Each row is where one point has got to under a steady rotation. How many steps took it there?
The counts run from 0 to 493.
[116 115  99 149 149  74 155 144 144 126 153 181  95 188 148 129 142  99
 167  96 190 129 161  89 127 135 161  73 142 142 113 142 136 131  99  96
 115 155 117 108 138 144 127 128 166 126 165 130 113 144] : 49
[210  83  86  82 172 154 159 111 142 115 110 158  92 160 116 122 140  95
 150 134 159 110 135 123 147 138 140 155 105 100 108 136 127 152 161 130
 104 107  73 149 130 155 143 145 117 135 114 144 126 117] : 288
[100 119 153 148 124 124 107 138  95 153  92  96 133 146 132 136 108 130
 152 153 163 144 108 131 144 119 138 147 115 111  78 146  99 164 102 106
  50 108 114 144 157  80 157 123 113 125 106 139 178 132] : 131
[143 129 125 153 141  99  90 122 157 147 120 177 135 123 144  94  87 138
 153 133 200  94  73 118 165 126 118 146 124 104 100 172 153 168 143 120
 113 109  83 134 139 109 128  88  89 125 122 126 121 160] : 211
[116 106 135 176 138 147 106 175 156 131 123 143 137 160 142 114 140 114
 189  87 184  91 134  83 123 134 131 112 111 168  93 153 127 166 135  91
  86 126 124 125 147 122 102 136 156 127 106 106 120 102] : 455
[ 73 107 134 161 140  96 112 144  92 119 113 153 127 162 108 120 135 100
 138 122 178 159 125 124 122 145 150  93 116 126 101 155 102 147  94 109
  80 170 119 138 172  70 118 125 186 131 150 111 123 114] : 128
[144  97 141 183 139 140 143 115 135  91 128 139 102 156 119 125 139 138
 181 123 122 150 149 124 142 139 154  72 117 142 146 160 124 146  95 103
  81 197 172 108 181 122 102 134 172 171 150 114 131 117] : 444
[133 111 126 186 130  70  86 138 128 143 130 148 127 106 131 143 139 146
 140 121 143  83 130 101 136 100 128 130 128  93 155 139 103 108 139 107
  71 138 102 106 118  75  90 127 100 185 123 154 111 169] : 80
[149  99 171 145 127 153  96 108 104 109 105 145  95 123 126 137 122 128
 153 162  99 156 129 153 159 114 162  94 122 107  86 119 119 142  91 121
  60 177 152 143 183 121 116 105 104 148 125 145 155 146] : 15
[153 110 100 146 149 111  99 129 166 132 139 170 138 143 125  88 105 125
 169 120 198  64 104 107 151 121 108 133 139 100 112 175 156 161 170 107
 125 141  88 129 141  97 110 109 116 129 134 115  90 133] : 212
[142 147 120 136 106 142 136  78  99 131 109 119  90 171 118 132  76 123
 152 167 109 162 110 163 149 109 159 136  88 100 132 129 115 126 137 134
  69 167 170 128 153 118 155 110  95 184 130 133 175 130] : 120
[146 149 119 172 118 180 137 110 169 139 143 127 141 174 145 112 124 175
 153 128 160  87 123 100 140  98  92 134 141 146 155 173 160 164 182 110
 104 137 116 140 124 159  96 115 118 163 150 129 154 115] : 33
[ 84 114 128 132 127 131 125 126 104 185 150 140 131 216 161 168  99 119
 148 123 166 100 152 128 130  81 139 116 114 134 128 110 109  94 110 120
  77 120 122 157 107 126 166 119 102 125 132 137 158 121] : 56
[144 152 146 173 138 112 123 160 159 186 162 152 141 132 161 143 154 151
 161  93 153 147 148  83 120 120 156  85 128 135 124 147 143 169 101 102
  89 116  98 155 116 162 133 117 144 124 167 138 147  97] : 164
[110 111 128 130 155 101 148 161 125 157  90 127  93 164 165 184 130 112
 184  94 131 125 165  73 150  92 164 106 125 128  77 119 104 112 112  98
  95 128 124 120 139 140 130 151 139 113 127 156 151 138] : 51
[168 131 150 188 149 154 167  92 142 116 114 140 115 152 150 135 137 163
 138 129 117 158 146 102 172  99 124 120 134 133 137 155 164 167  98 105
 106 142 100 124 145 182 100  92 129 122 186 147 147 128] : 37
[123 112 154 137 141 125 110 117 143 127 116 147  89 125 156 134 118 117
 188 113 149 131 130  95 171 112 185  89 161 133  78 141 144 177 113 130
  98 137 126 136 180 139 132 123 120  60 136 153 116 160] : 342
[174 138 135 133 148 115 124 130 134 172 150 155 120 119 142 148 104 158
 164 131  86 181 142 152 160  97 157  70 110  94 108 133 131 133  91 135
  99 176 152 178 154 138 147  94 137 137 169 134 143  85] : 305
[188 117 105 115 144 101 152 119 156 143 144 169  87 146 159 138 122  99
 183 128 165 100 150  97 159 131 170  99 152 116 108 121 144 130 115 119
  92 113  82 114 124 160 153 133  96 106 132 156 129 169] : 479
[119 113 122 141 129  59 143  99 135 165 152 130 135 149 147 171 109 108
 155 146 187 126 131 118 157 125 157 126 150 118 146 137 101 105 112 135
  58 101 100 114 117  93 181 123  96 121 123 151 147 168] : 374
[129 131 132 103 147 169 116  81 122 180 133 138 144 195 142 122 145 139
 122 134 161 102 146 119 115  86 121 122  94 144 160 168 128 152 147 121
 112 122 124 169  95 171 139 100 143 184 128 128 171 101] : 171
[140 125 147 168 137 133 130 108 170 156 138 135 120 125 110 148  92 165
 128 159 126 140 113 162 163 111  97 172 109 106 108 138  98 127 115 132
  49 117 113 148 132 114 143 114  85 179 153 138 178 121] : 5
[103  73 120 122 168 124 121 163 106 133  92 162 121 176 108 124 118 131
 132 111 158 112 134 151 138  84 104 138  92 105  73 137  97 125  96  82
 116 146 114 159 147  93 105 105 145 132 132 127 121 117] : 319
[146 108 132 128 135 164 116 162 107 163 130 111 141 168 151 166 157 144
 164  91 116 103 177  91 114  67 143  87 115 124 132 115 134 125 142 115
 104 157 137 170 135 124 115 132 154 149 148 143 144  78] : 166
[147  96 151 115 165 188 120  98  74 134  76 117 121 150 118 140 183 115
  94 130 128 128 147 114 126  86 155 137  90 118 135 161 113 148 146 133
  95 150 102 183 121 138 109 129 145 172 132 155 144  98] : 282
[120  82 122 158 156 117 126 151 137 138 141 155 127 153  77 140 138 164
 117 114 149 133 136 146 133  97  81 144  99  90 109 141  85 112 120  96
  90 160 112 162 132  71 105 132 153 175 169 125 127  81] : 2
[168  94 171 171 139 155 147 118 110 158 119 136 150 187 186 149  87 135
 177 116 109 141 157 123 159  79 152 103  88 136 140 140 122 105  99 123
 129 150 130 130 118 163 116  89 120  88 127 103 124  86] : 62
[117 150 108 143 135 147 107  86 138 162 165 169 121 166 119 117 128  82
 106 160 146 133 109 139 123 125 153 120 114 138 158 154 143 123 177 148
  79 175 112 184 131 133 142 130 120 189 173 124 151  96] : 413
[132 145 153 151 105 141  94  78 142 116 137 161  95 141 139  98  93 142
 158 143 159 125 104 137 172 116 171 112 137 134 117 133 136 159 114 131
  82 134 150 123 152 141 145  83  68 167 124 141 150 190] : 337
[181 116 155 167 138 120 101  97 135 157 142 189 132 135 156 111  76 126
 161 146 124 135 108 161 159 112 171  93 102 130 131 164 148 136 103 147
 103 155 130 149 151 149 138  71  82 120 120 102 112 126] : 200
[151 112 150 133 108 161 154  99 101 152 107  96 121 167 153 167 125 180
 171  99 106 124 156  96 164  43 135 136 127  91 138 137 128 131 137 111
 133 150 120 145 128 130 105 105 119 102 164 173 135 118] : 357
[122  93 153 154 149 127 125 131 118 183 129 110 152 153 132 174 118 103
 161  93 119 125 148  95 131  75 163 122  95 124 153 164  97 103 149 136
 121 140 132 158 126  87 113 150 159 117 145 122 110  55] : 382
[125 139  89 166 119  89 137 136 134 141 119 125 139 165 159 108 113 107
 205 132 183 114 114  88 140 145 151  98 155 117 127 172 164 171 159 114
  98 143 116 113 158 107 133 122 146 120 138 115 128 132] : 238
[117 128 155 136 118 168 108  71 135 115 100 139  83 148 136 131 106 134
 153 147 120 112 117 124 165  94 176 132 128 145 115 122 118 132 140 137
  80 142 166 120 157 149 126 122  65 158 107 160 173 170] : 336
[169 133 110 170 137 121 127 109 143 182 154 142 173 177 196 133 109 122
 152 157 136 100 139 129 127 115 124  80 109 129 183 174 171 124 151 126
 102 153 117 138 106 168 116  93 115 132 142  99 142 113] : 491
[175 110 116 151 119 143 100 132 156 123 145 153 112 140 141  89 102 114
 192 144 179 110 109 125 155 150 139  93 156 127  88 129 169 191 134 117
  75 146 116 149 173 109 150 115 102 110 103 126 134 152] : 21
[180 102 131 203 122 100 146 148 125 182 131 132 149 146 179 160  91 107
 193 115 124 146 136 104 139 124 155  96 107 123 142 139 127 101 113 123
  86 128 107 120 136 114 142 122 115  82 125 102 121 109] : 379
[105 117 147 178 161 109  92 107 163 180 158 160 129 129 144 142 113 128
 120 162 134 113 121 153 142 104 131 109 118 148 162 182 102 108 140 147
  75 149 145 147 108 132 120 111  91 193 127 112 162 138] : 196
[135  78 151 132 141 157 161  80  96  98  85 110  98 156 102 162 138 125
 147 117 120 147 158 108 163  86 172 158 100 137 154 151  67 127 117 133
 108 141 137 122 139 102 119 158 164 142 132 158 125 122] : 256
